array([[2.23, 2.37, 3.83, 1.67, 3.00, 3.51, 3.49],
       [1.87, 3.52, 2.40, 2.76, 2.52, 2.63, 5.28]]) result: 2.63

array([ 0.25, -0.96, -1.81,  2.55,  0.62,  5.78, -5.19]) result: 5.78

array([[-4.95,  2.03,  1.18,  0.09, -1.48,  2.09],
       [-0.02,  5.48, -3.39, -0.39, -0.22,  2.16]]) result: -0.22

array([[-0.12, -3.47, -0.50, -3.01],
       [-3.23, -3.30,  2.61,  4.34],
       [-1.68,  0.08, -0.03, -0.62]]) result: -0.03

array([[ 5.20,  5.24, -2.93,  3.93, -2.90],
       [-5.23, -5.23,  5.05, -3.60,  4.99],
       [ 5.48,  5.50, -3.11,  4.12, -3.05]]) result: 4.12

array([-4.66,  5.38,  2.78, -2.35,  5.73]) result: -2.35

array([[ 3.62,  2.42, -2.85, -0.45,  2.61],
       [ 0.65, -1.52, -4.48,  1.35,  3.47],
       [ 4.51,  3.67, -0.12,  1.28,  0.48]]) result: 1.28

array([[ 5.13, -3.72,  3.81,  4.55, -3.30, -2.71],
       [-4.10,  4.12, -3.38, -3.98,  2.67,  2.45],
       [-4.92,  3.64, -3.96, -4.41,  3.33,  2.71]]) result: 3.33
---
[ 31  66  57 143 113  84 202] yields 202, 143

[216  55  51 223] yields 223, 216

[[61 81 83 76 59 22 78]
 [82 42 74 74 59 57 94]] yields 94, 83

[71 85 12 78 76 13] yields 85, 78

[ 5 98 25 21 94 85] yields 98, 94

[[ 135  -63  367  280   74 -224]
 [ 446 -756  137  282  117  565]
 [ 127   21  392  326  541 -467]] yields 565, 541

[[ 34 -16  34  27  49 -39  13]
 [ 32 -17  32  25  46 -38  12]] yields 49, 46

[[9434 3733 5528 8559 3235 8058 8299]
 [2178 8674 7149 3933 9073 2737 2790]] yields 9434, 9073

[3804 1287 9718 1795 1384 5236 2607] yields 9718, 5236

[[828 169 301 619 640 441 622]
 [614 647 530 678 372 691 509]
 [343 287 864 691 756 284 723]] yields 864, 828
---
array([[-1.76,  3.17,  1.31,  4.39, -3.43, -2.46,  0.78],
       [-4.24,  2.34, -5.46, -1.56, -1.17,  1.60, -0.27],
       [ 0.52, -0.70,  1.57,  1.56, -4.68, -1.79, -0.30]]) >> -0.70

array([[-5.67, -0.84, -1.41,  1.27],
       [ 4.80,  0.92,  1.26, -1.32],
       [-4.74, -0.71, -1.28,  0.79]]) >> -0.71

array([[-3.95,  4.79,  0.85, -4.22, -2.35],
       [ 4.46, -5.43, -0.93,  4.69,  2.51],
       [ 4.16, -5.05, -0.91,  4.30,  2.43]]) >> -5.05

array([[ 1.00,  3.98,  3.73, -1.86],
       [-5.71,  1.96, -0.11,  0.91],
       [ 1.19, -4.58, -0.22,  5.31]]) >> -4.58

array([[ 0.98,  1.19, -0.89, -4.48],
       [ 0.91,  1.63,  0.29,  2.92],
       [ 0.13,  0.75,  1.52, -0.51]]) >> 0.75

array([[ 3.20,  4.08, -4.74, -2.19, -5.39,  1.09, -0.45],
       [-2.69,  5.30,  4.60,  0.64, -2.10,  0.65, -5.04],
       [ 5.13, -5.11,  3.22,  0.40,  0.61,  1.45,  2.10]]) >> -5.11

array([[-1.05,  4.26,  3.58,  3.69],
       [ 1.39, -2.45,  0.89, -0.45],
       [ 1.41, -0.07,  0.16, -1.34]]) >> -0.07

array([[ 0.62,  5.08, -2.15, -5.27,  2.53,  0.24, -0.55],
       [-0.05,  0.51,  0.06, -1.76,  2.51, -0.03,  0.09],
       [ 0.10,  1.43,  0.20, -1.65,  1.85, -0.16,  0.07]]) >> 1.43

array([[-0.44,  0.67,  0.17, -0.83],
       [-0.14,  5.76,  0.03,  0.74],
       [-0.37, -5.02,  0.59,  0.66]]) >> -5.02

array([[-0.77, -1.88, -3.32,  4.15],
       [-0.73, -1.80, -3.18,  3.98],
       [-0.78, -1.91, -3.37,  4.22]]) >> -1.91
---
[  64.00  151.38 -119.06    4.10   73.88  -21.07] ans = 73.88

[ 1.497  1.988 -1.544  0.759 -0.590 -0.395 -0.002] ans = -0.590

[[  2.6 -11.1  15.1  11.6]
 [  1.1   1.5  14.6  13.1]] ans = 1.1

[ 0.19  0.13 -0.03  0.01  0.04 -0.19] ans = 0.04

[ 0.15  0.02 -0.06 -0.06 -0.02 -0.18] ans = -0.02

[[-0.02 -0.08 -0.01 -0.06  0.03]
 [-0.09 -0.02  0.14  0.03 -0.12]] ans = 0.03

[ 0.07 -0.12  0.13 -0.05  0.01  0.08] ans = 0.01
---
250,133,33,98 ==> 250, 133

-211,-983,372,692,125,-145,-39 ==> 692, 372

7916,2742,9371,4176 ==> 9371, 7916

7061,7851,2768,4548,3161,8618 ==> 8618, 7851

864,638,405,633,485,584,168
237,570,705,204,539,689,380
==> 864, 705

13,94,64,30,49,82
51,65,60,53,57,62
==> 94, 82

7,2,3,1 ==> 7, 3
---
[-0.17  0.68 -2.50 -3.06  4.25 -1.71 -2.81] >> 0.68
[-1.48 -0.92  2.09  5.37 -1.55  0.94] >> -0.92
[-2.04 -4.09 -2.09  3.07  2.24] >> -4.09
[-5.70 -0.76  2.23 -4.17  3.98  0.18] >> -0.76
[ 2.84 -2.17  4.59  4.66] >> -2.17
[-2.14 -0.54  3.68  4.32 -1.06 -0.38  0.98] >> -0.54
[ 4.33 -5.74 -0.15 -3.04  1.18] >> -5.74
[-4.88  0.49  1.58 -2.20  0.45 -4.12] >> 0.49
[ 0.61 -3.94  4.63  0.00] >> -3.94
---
array([[ 0.50, -5.30, -1.17,  4.01, -2.12, -1.45, -3.63],
       [ 0.74, -4.97, -1.09,  3.88, -2.65, -1.13, -3.86]]) => -4.97

array([[ 1.45,  4.19,  3.69,  1.79, -1.33,  0.45],
       [ 2.03,  0.60,  0.77, -1.33,  3.18,  2.30]]) => 0.60

array([[ 4.19,  1.38,  0.69, -0.63,  3.55],
       [ 2.69,  2.96,  4.34,  1.88, -0.98]]) => 2.96

array([[-2.68,  1.31,  1.96,  4.74, -0.40,  5.34, -2.13],
       [ 4.01, -0.37, -1.05, -4.11,  1.51, -4.75,  3.39]]) => -0.37

array([[-5.44, -0.50, -0.47, -1.83, -5.48, -1.63, -4.48],
       [-0.66, -0.12,  1.02, -0.88,  0.11, -1.72, -0.81]]) => -0.12

array([[ 1.63,  0.18, -3.46,  0.73, -0.55],
       [-2.65, -0.84,  3.56,  4.88,  3.76]]) => -0.84

array([[ 2.34, -1.79, -0.72,  0.67, -3.77,  3.58, -4.56],
       [-0.79, -0.04, -3.69,  0.58,  2.42,  1.09,  2.12]]) => -0.04

array([[-2.95, -2.43, -0.67,  5.14, -2.93],
       [-1.05, -2.76, -3.08, -0.36, -4.74]]) => -2.76

array([[ 2.11,  1.72, -3.83,  0.54, -1.01],
       [-0.87,  3.65,  4.12, -3.98,  1.30]]) => 3.65

array([[ 4.67, -3.26, -1.27,  1.64,  1.49, -0.54,  0.33],
       [-0.81, -1.45, -1.80, -1.54,  1.69, -4.16,  0.45]]) => -1.45
---
[ 1.15 -1.45  1.74  4.28 -1.33] 1.74, 4.28
[ 5.28 -0.87 -2.81  3.77  2.59] -2.81, 5.28
[ 1.51  1.18  4.60  2.08 -0.25  2.06  1.29] 2.08, 4.60
[ 2.16  4.54 -4.63 -1.94  3.08  0.48 -4.30] -1.94, 4.54
[2.29 2.20 2.64 4.45 4.39 3.31 2.27] 4.45, 4.45
[4.45 0.80 1.97 0.00 2.24] 1.97, 4.45
---
array([719, 184, 672, 818, 716]) --> 719
array([-34,  42,  12,  13]) --> -34
array([752, 789,   4,  64]) --> 752
array([15, 78, 83, 87, 90,  3, 30]) --> 15
array([6101, 7623, 8537, 2551, 8189, 4346, 4642]) --> 6101
array([ 19,  -4,  27,  -8, -37,  20,  43]) --> 19
---
[-0.98 -2.86 -5.47  2.42 -2.17  4.85] -> -2.17
[ 4.74  2.17  0.46  0.71 -0.12 -0.48] -> -0.12
[-2.28  5.34  2.59  1.95  4.34  0.01] -> 4.34
[ 2.94  0.40 -4.13 -4.85  0.15 -3.11] -> 0.15
[ 2.69 -1.50  4.11  1.47  1.33 -0.70] -> 1.33
[ 3.44  3.28  3.67 -4.40  2.48  2.78] -> 2.48
[ 5.38 -2.11 -0.49  3.14 -3.85 -1.08] -> -3.85
---
[[-147.57   87.20  111.31  105.09   68.01  -97.73  107.77]
 [  43.01  146.91   52.50 -132.65  -13.81  -37.40  114.03]
 [-114.35  -19.14 -169.47  101.36 -119.25  -57.76   76.08]] value 68.01

[[-11.52  -2.04   2.36  -3.80 -12.67  16.62]
 [  7.93   6.63   0.18  -5.08   6.57   8.01]
 [-11.57   0.32   1.01  -2.82  -4.51  14.26]] value -3.80

[[ -21.27  -30.08  -49.37 -161.51]
 [-183.39 -183.42 -182.65  126.02]
 [ -43.07  -31.81  -40.10 -143.53]] value -30.08

[[-173.581 -151.478  167.022 -163.697]
 [  50.104   74.627 -161.861   39.972]
 [-143.532 -152.774  133.786 -177.350]] value -151.478

[[  33.16   62.75   78.16  -30.58 -203.62  214.40]
 [ 201.12   62.75  -69.26  186.28  -23.41   82.70]
 [ 117.14   42.60  107.64  231.45   56.69 -108.87]] value -30.58

[[-16.10   5.10  -5.27  -7.49]
 [  6.09   4.48  17.96 -11.28]
 [  4.42  -5.56  -3.87 -11.73]] value 5.10
